array([[251, 156, 129, 186, 124, 201,  62],
       [146, 188, 201, 154, 176, 192, 185]])	251

array([[68, 42, 49, 30, 50, 50],
       [41, 66, 45, 79, 24, 33]])	79

array([[74, 94, 70, 87],
       [54, 25, 52, 74],
       [71, 95, 83, 76]])	95

array([[282, 638, 673, 914],
       [198, 638, 673, 623],
       [198, 638, 673,  23]])	914

array([122, 607, 791, 554, 199, 168])	791

array([1237, 8856, 7627, 5255, 3207])	8856

array([154, 105,  79, 226,  46,  25])	226

array([-214,  353,   92, -995, -233,  -84,  569])	569
---
[[0.49 0.21 3.09 4.31 0.38 2.53 2.26]
 [0.40 0.05 3.66 6.46 0.05 3.73 2.93]
 [1.95 0.79 2.43 3.10 0.59 1.98 4.54]] ans = 0.79

[[-3.18 -1.93  0.93 -3.01 -5.97 -3.99]
 [ 1.80  8.32  0.83  7.37  3.03  5.58]
 [-0.59 -2.82 -4.24 -0.27 -0.99 -3.93]] ans = -2.82

[[-2.69 -5.52 -2.20 -2.60  5.68 -0.31]
 [-6.52  3.37 -8.29  0.14 -2.57 -5.96]
 [ 7.99 -3.50  4.39  4.78 -4.00 -1.32]] ans = -3.50

[[ 3.43  0.22 -8.30  5.38  2.70 -1.70 -5.45]
 [ 3.49  2.34 -3.13  2.04  4.77 -4.61 -7.09]
 [ 3.46 -2.41  4.39 -5.17  2.27  3.50 -8.08]] ans = -2.41

[[-8.28  2.78 -2.73  6.96 -7.37]
 [-1.14 -7.21 -7.12  0.99  0.43]
 [ 8.33 -6.26  6.95  3.46  6.32]] ans = -6.26

[[-5.48 -4.05  1.60 -1.74 -4.10 -6.11 -2.60]
 [-4.38 -5.69  1.19 -4.42 -3.27 -6.78  0.15]
 [-1.45 -3.41 -2.33 -7.27 -2.49 -0.58  1.99]] ans = -3.41
---
[[ 5.50  1.85  6.17  5.74]
 [ 2.92  0.27 -1.96  2.32]
 [-5.25 -1.51 -0.13 -0.95]] 2.92

[[ 1.64 -0.78 -0.77 -3.02  1.95]
 [-1.11  2.83  3.39  7.43  1.95]
 [-0.87  0.77 -1.18  0.64  0.40]] -1.11

[[ 2.87  2.63 -3.39  3.29 -1.98 -0.71  0.73]
 [ 4.85  1.15  7.69  0.72 -0.77  4.52  3.72]
 [-0.90  0.68 -2.17 -0.20 -1.01  2.56  0.06]] 4.85

[[-1.75 -4.11 -3.29 -2.08  1.56 -2.41]
 [-0.76  1.70 -5.25  3.76 -3.38 -0.63]
 [-1.48 -1.30  0.21 -0.63 -1.79 -8.46]] -0.76

[[-2.86 -0.36 -2.05 -0.52 -1.17  2.22]
 [ 7.76 -4.58  2.93  2.23  1.90 -2.42]
 [-0.28 -0.70 -0.52 -1.09 -0.59 -0.41]] 7.76

[[ 1.83  1.55 -1.51 -2.64  0.57 -1.36]
 [-2.29 -1.17 -5.79  0.04 -3.47 -3.63]
 [ 6.38  5.40 -2.39 -6.95  3.15 -2.63]] -2.29

[[ 6.88  0.55 -2.22  6.43  3.15  4.90]
 [-0.24  3.17  0.00  2.55  0.11 -0.56]
 [ 0.66  7.34 -1.40  1.44 -1.50 -0.76]] -0.24

[[ 0.28 -3.33 -0.08  2.84 -0.55 -5.21 -3.46]
 [-0.48  1.69 -3.56  1.07 -0.96 -0.51 -1.32]
 [ 0.43 -2.97 -2.46  3.72 -1.79 -5.55 -6.08]] -0.48
---
[[ 2.44  3.64  6.72 -5.03]
 [ 3.27  1.86  4.82 -1.81]
 [-0.42  0.69  0.66 -1.23]] ans = -0.42

[[ 0.23  2.92 -1.27 -3.33  2.01]
 [ 7.39  6.73 -7.87  0.36 -3.26]
 [ 1.20 -8.63 -5.33 -1.05 -2.67]] ans = -8.63

[[ 0.50  6.47 -0.86  3.96]
 [ 4.98  3.63  8.49 -7.01]
 [ 5.02  8.00 -5.51 -5.16]] ans = 5.02

[-6.62  0.36  1.16  7.45 -0.72 -4.31] ans = 1.16

[-6.32 -5.27 -4.64 -3.91  1.43 -1.58] ans = -4.64

[-2.48 -7.98 -4.05  7.17 -1.07  2.17] ans = -4.05

[5.46 4.37 8.16 5.53 6.31] ans = 4.37

[[ 6.46  2.33  2.94  2.62  6.94  2.04 -3.93]
 [ 6.46  7.54  2.44  2.62  6.94  2.04 -4.77]
 [ 0.39  7.54  2.94  2.62  6.94  2.04 -6.42]] ans = 2.62

[[-1.73  1.45  3.79  7.01 -1.98  0.13  1.89]
 [-2.20 -0.40  1.78  5.60 -0.62 -3.45 -4.13]] ans = 5.60

[ 7.67  5.08 -3.12  1.81] ans = 7.67
---
[202 463 803  48] value 803, 463

[91 68  5 60] value 91, 68

[[ 19   8 -27   4  41]
 [ 42  23 -21  28 -20]
 [ 26  -4  36 -17  13]] value 42, 41

[[-887  669 -923 -286 -369 -264]
 [ 884 -774   87 -175   -1 -262]] value 884, 669

[4795 2149 9465 4071] value 9465, 4795

[16 86 58 71] value 86, 71

[0 2 8 5 4 3 4] value 8, 5

[[3457 3262 4696 6315 7223]
 [1964 3825 4466 8168 8326]] value 8326, 8168

[18 56 13 98 66 14] value 98, 66

[15 85 93 96 89 83] value 96, 93
---
Q:
[[ 627  448  876  341]
 [-993  -68  702  627]
 [ 741  627  667  584]]
A: 627

Q: [-653  216 -179 -249  378  681]
A: -249

Q:
[[-271  123  404 -877]
 [-503   28   64  851]
 [-306  445  447  561]]
A: 445

Q:
[[-360  -77  720  694 -652  146]
 [-323   56 -382  -73 -172 -143]]
A: -73

Q: [1173 2110 6058 8661 8400 9476]
A: 8661

Q:
[[3 3 3 4 2 2 3]
 [3 2 3 5 3 8 1]]
A: 3

Q: [24 54 33 93  8]
A: 33

Q: [-38 -19 -24  27]
A: -19
---
[703  44 600 211 594 877] ans = 600

[[4585 3795 3036 2966 3342]
 [8422 3219 4605 5406 4762]] ans = 3036

[[33 73 63 42 51 98]
 [85 48 26 15 58 17]] ans = 63

[[112 105  55 194]
 [117 145 133  53]
 [ 96  64 112  42]] ans = 55

[2 7 1 8] ans = 1

[89 98 71 18 87] ans = 71
